(in the rows, 128 means zero)
Rotation paths and how fast each direction turns (degrees per step):
Each turn is a multiple of 5 degrees from 10 to 175, or 0.
Each row of a path follows its step; steps can be skipped.
path 1
step 0: [126 123 120 125 130 132 122 120 126 124 130 141 137 133 134 125 134 133
 134 128 128 132 136 134 125 116 130 127 123 119 122 130 123 130 130 134
 134 136 127 123 124 130 134 130 134]
step 1: [138 120 126 129 134 123 125 135 123 116 139 133 131 132 124 129 136 131
 130 135 130 130 127 132 129 127 125 119 125 131 130 137 126 126 122 125
 127 135 131 131 138 134 130 127 123]
step 4: [135 124 124 128 131 127 127 133 121 138 134 132 126 123 139 128 130 129
 127 115 128 131 127 132 132 121 128 123 127 126 127 126 124 121 119 126
 135 139 119 131 124 122 130 127 135]
step 5: [121 125 124 130 131 132 126 126 128 127 136 133 126 128 123 130 135 136
 124 132 133 124 132 127 126 127 123 127 134 117 118 137 123 130 125 125
 136 141 127 133 135 129 134 140 133]
step 7: [127 125 127 127 132 121 124 119 118 121 128 139 125 130 134 127 131 139
 130 120 124 133 127 121 126 120 125 128 127 122 122 134 134 123 133 122
 122 123 136 127 132 128 136 133 133]
step 9: [135 126 124 136 122 124 138 137 128 130 139 135 131 127 138 130 131 132
 130 126 118 126 127 129 127 123 126 125 131 113 127 135 129 125 121 124
 124 135 130 125 125 129 125 132 132]
step 13: [140 122 126 129 133 124 122 134 123 123 143 129 128 118 131 130 130 136
 123 133 126 122 129 134 126 132 121 127 134 129 130 131 131 123 128 122
 135 123 123 129 133 135 128 131 135]
step 15: [133 128 132 134 130 137 125 126 118 133 133 136 122 128 122 131 143 130
 128 122 123 131 127 127 120 123 124 129 136 124 125 132 134 127 134 120
 136 124 121 133 124 125 125 129 121]
step 16: [124 124 126 132 130 126 124 127 120 132 129 132 125 131 144 129 137 125
 125 124 121 136 126 130 126 126 123 126 132 120 132 130 121 128 120 132
 130 134 131 139 121 137 127 129 136]
step 17: [122 123 126 122 137 125 136 126 125 129 131 132 132 127 120 130 133 136
 123 132 135 127 135 134 119 126 120 123 132 116 127 138 131 128 123 119
 128 125 132 136 130 131 122 129 129]
step 18: [135 126 121 124 138 124 123 126 127 126 133 132 129 132 135 124 131 123
 120 132 121 126 134 130 122 124 122 123 130 127 135 130 132 128 131 122
 133 124 130 112 120 136 128 131 133]
Directions:
[131 128 130 127 128 125 125 132 128 129 127 128 128 130 129 127 127 128
 126 131 128 130 128 131 128 127 128 130 129 128 127 129 127 129 127 132
 125 128 128 130 127 127 127 130 127]	140
[126 127 126 129 128 130 128 129 128 132 127 128 127 128 129 127 130 127
 126 130 128 130 126 127 129 127 126 128 126 127 129 129 130 130 123 127
 126 126 126 127 131 127 126 127 128]	55
[127 128 127 128 130 132 128 127 126 127 127 129 129 129 130 125 128 130
 129 125 128 127 126 130 128 130 130 129 128 129 129 130 126 127 127 129
 126 128 125 131 127 128 128 127 129]	90
[129 127 130 129 127 129 126 126 126 131 128 128 124 129 129 129 127 129
 125 128 131 127 128 125 129 131 126 128 129 128 126 127 131 127 128 128
 129 128 127 132 126 128 131 130 129]	40
[127 129 128 130 127 127 129 129 127 130 130 126 126 128 128 128 129 128
 130 126 128 128 124 128 130 128 128 126 130 125 126 128 126 126 130 130
 128 127 127 128 126 128 125 127 124]	60
path 2
step 1: [130 123 125 125 128 126 130 128 133 125 124 122 135 116 140 125 131 128
 128 137 125 132 123 136 133 122 128 127 116 130 131 123 128 125 126 133
 131 128 128 136 128 117 137 127 137]
step 2: [132 133 126 127 126 120 124 135 134 133 124 115 131 126 122 129 117 121
 126 129 127 131 134 130 122 120 129 126 128 128 138 127 128 137 134 130
 134 125 125 126 138 127 125 124 140]
step 5: [118 138 120 125 128 131 131 128 135 118 127 121 129 124 127 132 127 119
 127 133 130 126 131 127 129 127 118 122 124 129 122 117 119 123 130 118
 131 130 121 130 120 131 125 131 129]
step 7: [129 120 120 127 120 138 129 128 130 126 121 131 137 119 123 128 127 123
 130 130 130 129 126 129 131 112 129 119 133 131 122 127 120 122 130 123
 124 128 127 128 132 123 129 127 138]
step 8: [127 130 131 128 132 132 126 128 130 126 137 121 131 129 132 128 125 119
 126 124 135 138 132 132 115 119 138 130 139 126 129 127 128 130 132 123
 132 138 124 126 133 124 139 128 132]
step 9: [126 137 120 128 131 132 128 137 117 135 128 119 130 126 122 125 129 128
 135 126 132 136 134 136 135 125 125 120 134 122 116 134 127 125 133 125
 124 130 129 122 128 120 127 128 125]
step 10: [128 131 119 124 129 127 129 120 129 120 135 124 127 121 125 124 133 122
 128 134 141 131 135 128 123 128 130 127 133 126 125 125 132 128 114 127
 119 129 130 118 131 129 134 123 119]
step 11: [116 137 121 138 132 124 127 128 128 121 131 127 125 119 143 129 133 126
 131 129 124 131 128 130 132 123 124 121 121 134 123 133 132 122 128 124
 125 127 124 119 129 123 129 126 134]
step 14: [135 126 130 123 136 120 128 133 133 128 128 122 126 130 126 123 122 123
 123 124 123 137 138 136 125 122 122 121 134 122 137 136 129 131 121 120
 127 125 126 122 128 127 132 126 137]
step 16: [127 123 131 123 130 130 123 131 130 123 128 117 128 127 133 120 122 125
 130 133 128 124 132 129 126 131 129 115 120 123 127 124 136 133 118 127
 114 119 123 127 123 124 125 123 126]
step 17: [118 132 126 127 126 133 136 128 140 125 123 126 126 124 130 127 121 117
 127 138 131 124 124 131 136 119 128 123 120 135 139 124 127 124 127 124
 126 133 130 122 127 127 120 133 133]
Directions:
[128 126 129 124 130 125 125 127 130 128 127 127 126 128 129 127 126 129
 127 126 130 129 130 127 125 127 132 128 130 130 128 127 130 132 126 128
 128 127 128 128 129 130 127 128 126]	175
[128 128 128 128 128 129 131 127 126 127 128 126 128 128 128 126 126 127
 128 130 128 125 126 132 127 129 129 128 128 128 130 127 127 130 127 128
 130 126 128 132 126 129 123 127 131]	25
path 3
step 0: [130 122 119 126 131 119 130 127 124 130 135 132 134 127 125 130 121 134
 120 124 133 140 126 136 127 122 123 131 126 130 132 131 138 122 125 131
 136 126 144 124 119 136 128 124 129]
step 1: [122 129 127 130 126 132 132 128 124 136 117 121 135 119 134 121 118 129
 132 137 134 131 135 123 120 123 123 125 125 121 133 127 134 130 112 124
 129 130 124 130 124 123 122 127 119]
step 2: [124 117 131 134 136 132 130 129 129 122 127 118 126 128 136 140 132 131
 132 127 120 127 120 125 131 121 131 134 129 134 125 130 123 125 124 117
 124 129 130 132 116 127 113 127 128]
step 3: [137 137 127 126 125 116 120 137 132 130 136 128 125 131 132 124 132 140
 135 121 124 131 129 132 124 124 130 136 123 121 132 121 128 126 125 119
 129 125 133 122 136 127 116 129 131]
step 4: [125 139 122 128 132 134 128 127 125 125 126 124 127 130 121 118 133 126
 131 121 125 125 124 118 142 133 119 127 122 125 133 126 128 128 119 132
 137 134 131 120 121 119 127 122 135]
step 5: [125 132 135 118 141 129 125 130 133 126 122 121 136 128 123 130 138 125
 123 126 127 127 132 126 125 124 124 136 118 136 126 122 120 117 125 134
 126 124 133 140 132 131 131 125 122]
step 6: [127 132 140 121 130 119 137 125 124 119 138 137 130 130 125 131 122 137
 127 128 132 134 135 129 121 135 122 124 130 126 122 130 130 122 130 128
 125 132 128 134 126 118 118 118 133]
step 8: [134 131 122 127 137 135 137 145 130 126 125 125 134 126 131 134 126 127
 122 122 119 145 122 131 126 132 125 128 126 126 131 135 125 136 129 131
 121 129 126 129 126 137 124 128 126]
step 14: [122 123 136 133 137 129 136 135 122 124 123 139 122 128 136 125 126 132
 132 122 124 135 130 135 132 126 134 141 122 126 122 122 131 131 120 128
 117 123 123 130 129 125 130 121 128]
step 15: [130 132 132 132 120 126 125 128 123 137 133 122 120 123 126 123 127 135
 134 115 122 138 132 125 128 128 125 135 140 135 138 125 124 132 132 131
 125 131 135 135 122 119 130 125 131]
step 16: [123 135 121 130 129 131 119 126 119 127 130 124 127 131 119 128 123 129
 125 128 129 132 123 123 137 128 122 131 117 122 136 130 128 133 134 129
 124 115 134 127 129 135 122 119 115]
Directions:
[125 131 129 131 128 128 127 130 130 131 128 127 126 127 131 130 129 130
 131 128 128 128 127 127 129 127 129 128 128 127 130 131 127 130 129 129
 128 126 128 128 127 130 126 127 130]	55
[129 125 132 126 130 128 128 131 127 128 127 126 127 126 130 129 130 125
 128 128 128 132 128 130 129 129 129 127 129 129 124 127 124 127 128 129
 129 127 128 127 128 130 127 128 129]	120
[127 130 126 128 130 127 128 127 127 130 124 129 129 126 126 128 127 125
 126 130 126 127 129 128 127 129 127 127 126 132 130 128 129 126 127 131
 128 128 127 125 128 131 126 127 128]	90
[125 126 126 128 127 129 123 126 128 128 128 127 126 126 128 128 130 126
 126 127 126 129 130 128 127 131 130 129 129 129 129 131 127 128 126 127
 130 131 126 130 126 126 129 128 129]	135
path 4
step 0: [131 127 116 133 137 129 131 134 125 132 126 125 123 127 129 130 126 126
 127 131 116 112 134 123 134 133 130 135 121 130 135 121 129 139 130 132
 125 123 121 136 125 135 130 135 135]
step 2: [119 121 131 127 121 117 127 123 118 135 124 134 129 120 117 127 128 128
 132 127 128 130 136 126 126 137 121 130 131 125 116 133 125 134 129 133
 138 126 122 123 117 122 134 130 131]
step 3: [131 135 124 129 134 123 121 123 129 132 134 113 126 123 123 130 130 128
 120 122 135 132 131 127 126 119 130 122 116 125 125 128 136 137 124 129
 125 123 145 128 127 137 128 133 128]
step 4: [128 133 132 125 116 125 134 139 132 127 126 133 125 134 131 132 135 123
 137 121 127 126 130 141 129 130 120 111 129 130 136 130 129 123 122 130
 123 132 127 118 129 132 135 129 130]
step 7: [122 121 125 128 137 130 122 126 130 128 124 132 127 124 145 131 133 126
 128 127 120 132 132 135 130 134 118 135 128 121 120 127 123 130 127 133
 132 128 126 120 125 125 136 115 139]
step 8: [136 134 124 125 134 133 131 133 123 133 130 121 136 135 134 132 123 125
 119 133 129 128 130 127 123 125 129 134 122 134 139 125 122 146 128 125
 126 121 130 131 140 124 125 135 131]
step 9: [131 123 130 124 129 131 138 131 132 125 126 136 129 133 122 126 127 131
 139 133 116 126 121 122 133 142 118 115 125 134 126 133 122 129 137 130
 120 125 127 128 126 127 129 129 118]
step 13: [122 139 131 123 120 125 135 129 124 132 127 134 123 129 116 131 136 132
 117 125 135 120 134 123 126 116 130 133 135 129 140 130 122 138 125 132
 129 127 131 125 130 120 128 133 123]
step 14: [126 120 133 130 136 127 122 126 137 129 134 137 129 133 123 122 139 134
 128 120 123 130 133 128 123 130 126 125 127 128 123 134 123 117 132 136
 121 125 137 128 127 147 123 128 126]
step 16: [137 138 126 127 129 135 126 120 131 129 128 123 131 127 134 119 129 128
 130 133 114 128 137 128 130 125 121 131 137 134 129 132 123 142 121 126
 117 130 121 125 129 128 117 132 130]
step 17: [126 118 133 117 130 132 132 136 121 125 143 125 136 133 125 130 129 126
 135 123 122 132 112 127 126 139 118 133 125 130 127 129 129 130 130 131
 126 125 133 133 123 119 126 125 132]
Directions:
[126 127 127 128 128 126 127 129 129 128 127 131 126 127 126 131 127 126
 128 134 129 129 127 127 128 126 129 126 128 126 128 129 128 129 129 127
 128 126 127 131 127 129 128 130 130]	35
[127 131 123 129 125 128 128 129 129 126 131 126 129 128 126 128 128 129
 126 130 129 129 127 128 123 130 127 127 128 128 130 127 126 126 128 128
 130 128 128 126 130 126 129 128 127]	155
[125 127 129 130 128 126 128 131 128 127 127 126 127 127 130 130 131 129
 128 127 130 127 129 127 128 125 129 128 130 131 129 130 125 126 128 125
 127 131 130 127 127 130 129 127 127]	45
[129 127 129 127 126 130 127 126 130 126 132 130 130 127 127 129 128 127
 127 128 127 131 126 131 129 126 128 129 130 130 129 129 127 129 125 129
 126 130 129 128 129 130 131 127 131]	35
[129 128 128 128 129 132 127 129 128 126 127 128 124 131 127 128 128 129
 129 130 131 128 127 130 130 127 124 128 129 127 128 128 130 128 127 128
 130 128 127 126 126 128 131 125 125]	130
